Each path below is one point turned by a fixed rotation once a step. After each direction that follows a path, write how fast that rotation turns it, in deg/step (0 if it stays still).
Each turn is a multiple of 5 degrees from 10 to 175, or 0.
Each row of a path follows its step; steps can be skipped.

step 3: [-14.9   6.8 -14.8  33.8  16.0  23.0  -3.8   0.1   6.3  40.0  -4.7  -0.8
  11.9 -40.2   9.8 -17.7   9.9 -23.4  22.9   5.8   1.5 -17.4  -8.0   7.3
   8.3   5.6  27.3   1.2  28.0   1.7  -0.8 -22.0  -7.0  -4.1  17.2 -10.4
  26.8  18.4 -24.4  23.2 -20.6  -1.4  -9.1  -0.4   1.1   7.0  17.5  -6.9
  -6.0]
step 14: [ -3.4  16.3 -11.2  10.1  -5.6  19.2  26.4   0.7 -10.4  -4.8 -13.6  16.9
  15.2  -8.4  17.4  12.4  -2.5   9.2  29.1  22.1  -8.8 -18.3  -8.5 -16.8
 -43.0  21.5  27.8 -34.3  19.5  21.1   7.1   4.2 -10.9  -8.9   6.4  17.7
   4.7   0.6 -23.8   1.3  -9.3  -1.4 -18.6  -9.1  -8.5  21.4  14.5 -25.2
  -3.2]
step 15: [  7.4  12.0  -5.9  14.4  18.9   6.1 -23.2  32.7  -7.4  12.0 -19.9  17.3
   6.5 -13.7  -1.0   3.5   6.3  -6.0  -9.2  -6.6  -0.3   9.1   8.1 -19.8
   2.6  34.6  -6.4   4.0  18.1  -0.6  18.5   9.3 -31.8   6.7  -6.0  55.7
  13.6 -20.8  -8.5 -12.0 -11.9  19.9   0.6  -1.3  21.7   4.0 -17.5 -19.1
  17.3]
step 16: [ -2.0   4.8  -9.8  13.1   2.6  28.6  16.7   4.9  -1.2  12.3 -12.7 -10.8
  -0.1 -34.8 -16.5  -5.0  23.4 -19.1  24.2   4.4 -15.5 -10.7 -22.7  -3.6
  -4.5  16.9  20.5  -7.7  14.1  42.1  26.0 -12.4 -10.9  -5.3   1.4  15.8
  12.1 -11.0 -24.6  -5.9   9.7  23.2 -24.4  14.8 -28.3  -6.0   2.1  20.6
 -12.4]
step 17: [ -6.4  36.6  -5.7 -10.6  -4.7   6.8  -1.7  17.5  -0.1 -22.5 -42.9  12.3
  -5.6 -18.4  18.4  16.3  16.7 -22.6  -2.7   2.1   4.6 -14.4  23.2  -7.0
 -16.9  21.3 -12.6  -9.8  38.3  -7.6  21.3  -8.9 -18.3  11.5  -6.9  12.5
  -3.5   7.9 -19.0   7.5  -2.4  10.0 -12.1  -6.9  -0.3  -3.2  -7.1 -38.2
 -23.2]
step 18: [ -6.3  26.4   0.6  18.2  35.1  13.2   8.3  19.4   9.9  20.6 -14.7   6.3
  -1.6 -21.4   7.1 -25.2   5.1 -13.8  -4.1  15.0  -5.1  10.4   6.3  -6.3
   1.7   6.2  33.3  32.8   4.3   7.5  24.7  -8.1 -16.4  -2.9  19.8  46.7
   4.0  -5.3  -2.6   0.0 -15.9   7.4   9.2   8.2 -33.0   0.8  22.1  -3.7
  -3.6]
step 19: [ -8.4  29.6  -5.6  15.5  -5.0  32.1  -6.7  11.3 -19.4  12.3 -17.6  24.5
  29.8 -16.7  -6.2  -8.8  32.2  -4.3 -10.9   7.7 -18.5 -17.5 -23.9 -13.3
 -25.2  -1.8   9.1 -14.0  25.7   9.1  -1.0  -9.3 -19.6   4.7  27.4  -4.6
  -1.9   2.4 -23.0  18.8  13.2  -7.7  -8.1   5.1  -0.1 -17.5 -20.2 -17.1
 -22.1]
step 21: [ 14.4   6.0 -22.2  24.4  -0.4  29.5  -4.9  15.0  12.8  35.3  -8.5  10.8
  -6.8 -35.2 -10.5 -35.9  13.7 -25.7   7.6  -2.8   3.4 -11.0   4.7  -8.2
 -20.2  16.4  23.5  -8.9  32.5   5.7  -7.8 -24.8   2.6   9.5  13.8  -4.8
   4.7   2.3 -11.0  26.5  -8.3 -10.7  -1.1 -15.6 -20.6  15.4  16.7   2.4
  -1.6]
step 22: [-18.3  15.0 -18.1  14.2  -9.0  40.6  -5.0  16.0  -7.8   4.3  -9.0   3.6
  18.0   2.2  34.9  19.4 -17.9   8.5   3.2  -4.4  -6.4  -6.2  21.0 -20.6
  -8.8 -15.5  -2.8  10.1  47.3   9.4  10.4   9.9 -22.8   3.8  28.9  21.2
  20.1  23.2 -11.8  22.1  -0.3  12.2  -7.1  -7.7   9.0   4.4  -8.2 -11.1
  -6.0]
Speeds:
[  0.0   0.3   6.0   7.3   6.6   1.6  -4.6   2.2 -15.2   3.5   3.3   6.7
   0.7  -0.1  -6.4  -0.8  -3.3   6.4  -2.6   7.5  -5.7  -1.8  -6.2  -1.2
  -2.5  11.5  -4.3  -3.0  -4.2  -0.5   1.5   5.4   8.2  -2.4  -0.8  -1.0
  -2.9  -0.5   1.1  -0.3   1.4   3.0   0.1   1.6   2.2  -5.7  -2.4  -0.4
   5.3] -> 80
[ -2.3   2.1   8.5  -3.6   1.1  -4.7  -8.7   1.0   9.1  -2.8   3.4   9.1
  -5.6  -2.2   0.8   1.9   1.5   0.0  -4.7  -8.1   2.8   5.1   3.7  -3.6
 -10.8   4.5  -1.7   3.3  -1.5  -2.0   7.5   6.4  -2.9  -1.8   3.3  -4.6
   1.3   0.9  -0.3  -5.8  -1.3   3.5   0.9   4.5   0.7   5.2   7.3  -0.6
   7.5] -> 135
[ -9.3  -6.0  -5.7  -9.4  -3.8   4.9   1.0   1.3  -0.7   1.1   6.5  -0.5
   4.8  -5.9  -4.9   2.5   6.7   1.8   2.9   6.5   1.1  -5.6  -4.9   3.9
 -10.4   1.8   0.9  -2.2   4.6  -1.7  -2.2   1.4   2.6   2.8   8.9  -3.2
   2.9  -1.5   7.7  -2.2   3.6   1.0  -1.5   4.8   1.6   2.0   6.2   3.8
  -7.8] -> 140
[-2.5 -3.4  5.2 -0.9 -3.7 -1.1  0.0  0.4  5.8 -6.4 -0.2 -0.9  7.0 -5.4
  4.3  0.9  0.1  3.1  3.0  0.3  4.9 -3.3  3.0  0.9  6.1  9.9  3.6 -0.7
  2.0 12.4  8.2  3.0  2.8 -0.5 -2.4  1.7 -6.6 -8.3  7.7 -2.4 -3.5  4.3
 -5.1 -7.3  3.2  1.6 -8.3  3.0 -0.1] -> 40
[  0.7   1.5   0.7   0.9   2.0   9.8  -6.9   1.8   2.8  -3.2   0.5 -12.3
  -9.4   6.8  -9.7   0.0  -3.1   3.8   0.2  -6.9  -1.8   1.3   3.7   3.3
  -4.2   5.6  -6.4   0.5  -0.2   5.2  -2.0  -0.8   3.5   6.7   0.7   0.4
   5.9  -6.6  -2.0   4.7   2.7   5.2  -3.1  -6.5  -3.6   3.0   0.6  -1.7
  -5.0] -> 70

step 1: [-33.3 -13.1   3.9  11.3  10.5  -7.7  15.6   5.6  10.0  37.0 -11.0  61.1
   3.6   9.0  -1.1   5.6  16.0  20.7  40.8  11.9  -9.2  11.8 -14.5  11.6
  24.4  13.3  13.3  14.6  -6.7  -0.3   9.7  -1.4 -14.3  -1.6  -5.4 -18.4
   5.8 -23.2 -10.4   0.9   8.2   0.2 -14.9 -14.3  -3.9 -11.1   4.3  25.9
   0.4]
step 4: [ 11.9 -31.0  19.7 -21.7   0.0   6.0  -6.4  14.8 -17.9  29.8   3.9  23.2
  23.1 -15.9  -1.9  -4.8 -12.2 -13.2  23.8   9.5  -1.3  22.3 -20.3  18.4
  -1.0   9.4 -18.7  24.9  -2.6  -5.0 -16.4  39.7 -12.4   5.3  25.0   1.7
 -26.6   4.8   5.5   3.2  25.9  19.4   3.0 -19.7  -5.0  14.2  17.3  25.9
  14.7]
step 10: [ 26.3   0.6   3.6   9.7   9.4   5.8   8.3  -2.1  38.2   9.8 -26.6  -4.6
  -2.5   3.3 -20.5 -10.8   9.3  14.1  42.0 -15.0   5.1  17.5   3.9 -11.3
   9.0   8.2  -4.7  11.8  -8.1  -7.4  -1.5   4.7  27.9  24.0  -2.5 -16.3
   6.8   7.4  -8.3 -33.6  33.1  33.0  -7.5  -7.1   2.0 -18.0  22.2  18.1
  33.2]
step 11: [-10.4   5.1 -42.3  18.9 -14.2 -25.5 -19.2  25.8   1.6  28.5 -18.0  18.1
   3.3 -25.9  -0.5  -1.1  -3.0  -1.0  37.7  -6.1 -18.6 -12.8 -17.0  -2.7
  22.6  23.8 -20.2  -6.4   3.7  -4.4 -19.0   1.7 -30.9  13.7 -17.6   2.7
  -9.8 -20.3  12.3 -11.1   6.3  17.7 -13.6   3.5  24.7   4.2 -11.5   3.9
  18.3]
step 13: [ 17.8 -24.4   3.1   8.6 -33.8   2.0  -9.9  19.2   3.7  30.4  -1.9   5.7
 -15.8 -23.7 -11.3  20.9 -10.6  -9.3  18.4  14.5   0.8  11.0  13.4 -18.1
  19.3 -16.6   4.3 -11.2  -8.6  22.3   5.1 -16.2  -4.2  13.7 -18.2 -24.9
 -30.8  10.5   6.7 -11.1  16.0  48.0  -9.6  12.2 -24.8  17.4   7.6   6.4
   6.9]
step 17: [ -3.9 -26.4 -15.4 -18.9   8.4   4.5   0.6  11.5  -0.7  26.5  -6.3   9.1
  -2.4  17.6 -11.7  12.4  -7.6 -16.3  37.6  41.6  22.3 -14.8   3.7  10.6
 -10.7   9.5  11.1   4.9  18.6  11.2  -0.3   5.2 -15.3  -8.0 -33.0 -18.0
 -12.4  15.1 -14.8 -13.1 -15.8  27.9 -14.8 -31.7  12.5  -2.9  29.3  23.7
   7.7]
step 18: [ 12.1   0.5   9.2 -11.0  13.5   8.6   5.0   8.4  34.6  25.2 -20.0  26.8
  12.7 -41.2  -8.3  43.1   7.3  -3.1  37.8  -2.3 -20.7  10.1  18.2  -5.1
  25.4   0.2  24.9 -18.1 -27.2   6.1  19.3  11.5 -13.7  11.1  -7.3 -13.1
  -4.4  11.5  -9.6   8.2   4.3  -2.1  -2.7   7.0  -4.4  12.1  19.0  -5.7
  12.0]
step 21: [  8.1  -6.0 -12.6 -17.1 -22.8  35.5 -13.5  12.9  -0.9  -7.7 -20.8  16.4
  13.5 -21.3   3.1  14.1  16.3 -10.7  27.9  15.6  -1.2  -2.0 -29.9 -29.1
  10.0  18.1  -6.6  22.2  16.0  12.1   9.5   2.1 -22.5  39.8 -16.6  16.8
  -7.3  -4.8   1.9  -7.6   6.7  11.4  14.6 -19.2  -7.0   9.2  29.5   8.7
  29.9]
step 23: [  4.8   1.3  14.1   2.2 -12.7  20.9  12.5  21.5  26.6  13.9 -43.2  16.0
  18.1 -30.4  17.7  29.9 -20.0 -15.3   5.9   1.8  -2.6  12.6  32.1  14.8
   4.3   1.2  -8.0 -12.5  10.8  -9.1  -0.1   6.4  16.9   9.6   7.8  -5.8
  -2.0 -17.7  -1.2 -12.4   2.9  38.1  21.8 -14.5   4.1  15.4  33.2  16.3
  -7.5]
Speeds:
[ 0.1  1.7 -2.8  2.0 -3.6 -1.4 -0.3 -5.2 -5.2  1.0  5.7 -2.3 -3.6  6.6
 -2.4  6.7  7.8  6.8  4.7  0.8 -3.9 -4.6  5.4 -3.6 -4.5 -2.7  4.1 10.6
  6.3 -2.8  4.4  3.7  5.1 -0.8 -3.1 -3.8 -0.3 -0.2 -7.4 -7.9  6.8  0.8
 -5.3 -4.7 -2.4 -6.2 -1.3  4.0 -8.5] -> 155
[11.4  0.1 -2.8  3.4 -1.9 -1.7 -7.1  0.3  3.2  3.0 -2.8 -0.9 10.1 -6.2
  1.0  2.8 -1.0  3.4 -7.0 -2.8  1.4  1.4 -3.2  1.3 -7.1 -6.0 -2.6  1.2
 -6.4 -0.1  1.1  2.4 -7.1  2.9 -3.2 -0.7  1.1 -5.4 -7.6 -6.3 -5.1 -6.9
 -0.7 -1.9 -0.6  8.0 -4.5  8.6 -5.5] -> 155
[-11.3  -1.1  -6.5  -8.1  -4.0  -2.6   0.5  -0.4   0.2   3.6  -2.0   2.1
  -0.5   1.9   8.4   1.0  -0.2  -3.1  -4.5   0.1   1.9  -7.8  -3.7  -2.4
   4.6   1.4   7.6  -9.3  -1.1  -2.5   4.0  -1.2   1.8   4.4  -3.0  -7.5
   7.6  -3.7  -9.5  -2.6  -4.5   5.0  -0.6  -8.4   0.4   4.0  -4.1  -0.7
   3.0] -> 70
[ -5.4   4.7   4.0  13.8  -5.7   2.1   2.1  -0.5  -5.1   1.0  -5.9  -6.7
  -1.4  -9.1  -5.5   2.6   0.2   0.9   5.2   3.3  -3.3  -0.6 -12.1  -1.6
   4.5   0.8   3.0  -5.4   6.9   3.3   5.3   2.7   1.8   1.2  -4.2   4.2
   1.3  -3.4  -0.1   1.0  -0.5  -2.7   3.9   2.1  -9.2   1.7  -5.4   0.1
   0.0] -> 140
[ -4.1   2.8   6.9 -10.2  -3.0   1.6  -3.1  -1.9  -0.5  -2.0   4.1  -7.3
   7.2  -8.7   3.5   5.9   1.2   1.8   7.4  -5.9  -8.6  -0.9   2.1  -0.2
  -1.4   0.9  -2.7  -3.2   0.3  -4.7  -7.9  -4.5  -1.9  -0.5   0.0   5.7
  -9.1  -7.1  -5.3   3.5   1.4   4.2   2.5  -3.4   3.2   0.9  -2.2  -6.5
  -4.6] -> 155
[ 5.2  4.8  0.6 -6.6 -5.8  8.0 -1.1 -1.7  4.4  4.9  1.0 -7.7 -9.2  1.7
  1.8 -4.9 -8.1  0.9  5.8  1.1  7.6  1.1 -1.6  5.7 -1.3 -9.8  3.8  0.8
  5.5  2.8 -1.5 -9.2 -3.5  5.2 -3.5 -0.3 -0.1 -3.6 -3.0 -4.5 -0.1 -5.8
 -3.7  1.1 -2.7 -3.7  4.9 -4.3  4.8] -> 100
[ -3.7  -8.9   7.2  -2.2   7.9  -4.9  -1.5   3.1   2.1   6.1   0.9  -5.4
   1.0   4.7  -6.0 -12.6  -6.0   1.3   2.7   3.2  -1.7   0.7  -2.6   1.2
  -3.1  -2.2   4.2   2.1   9.3  -4.0  -6.2   9.9   0.2  -1.2   0.2   1.8
   0.9   2.2  -5.9   4.5  -7.9  -1.7   0.9  -5.6   1.2   1.2  -3.1   2.1
  -4.0] -> 140
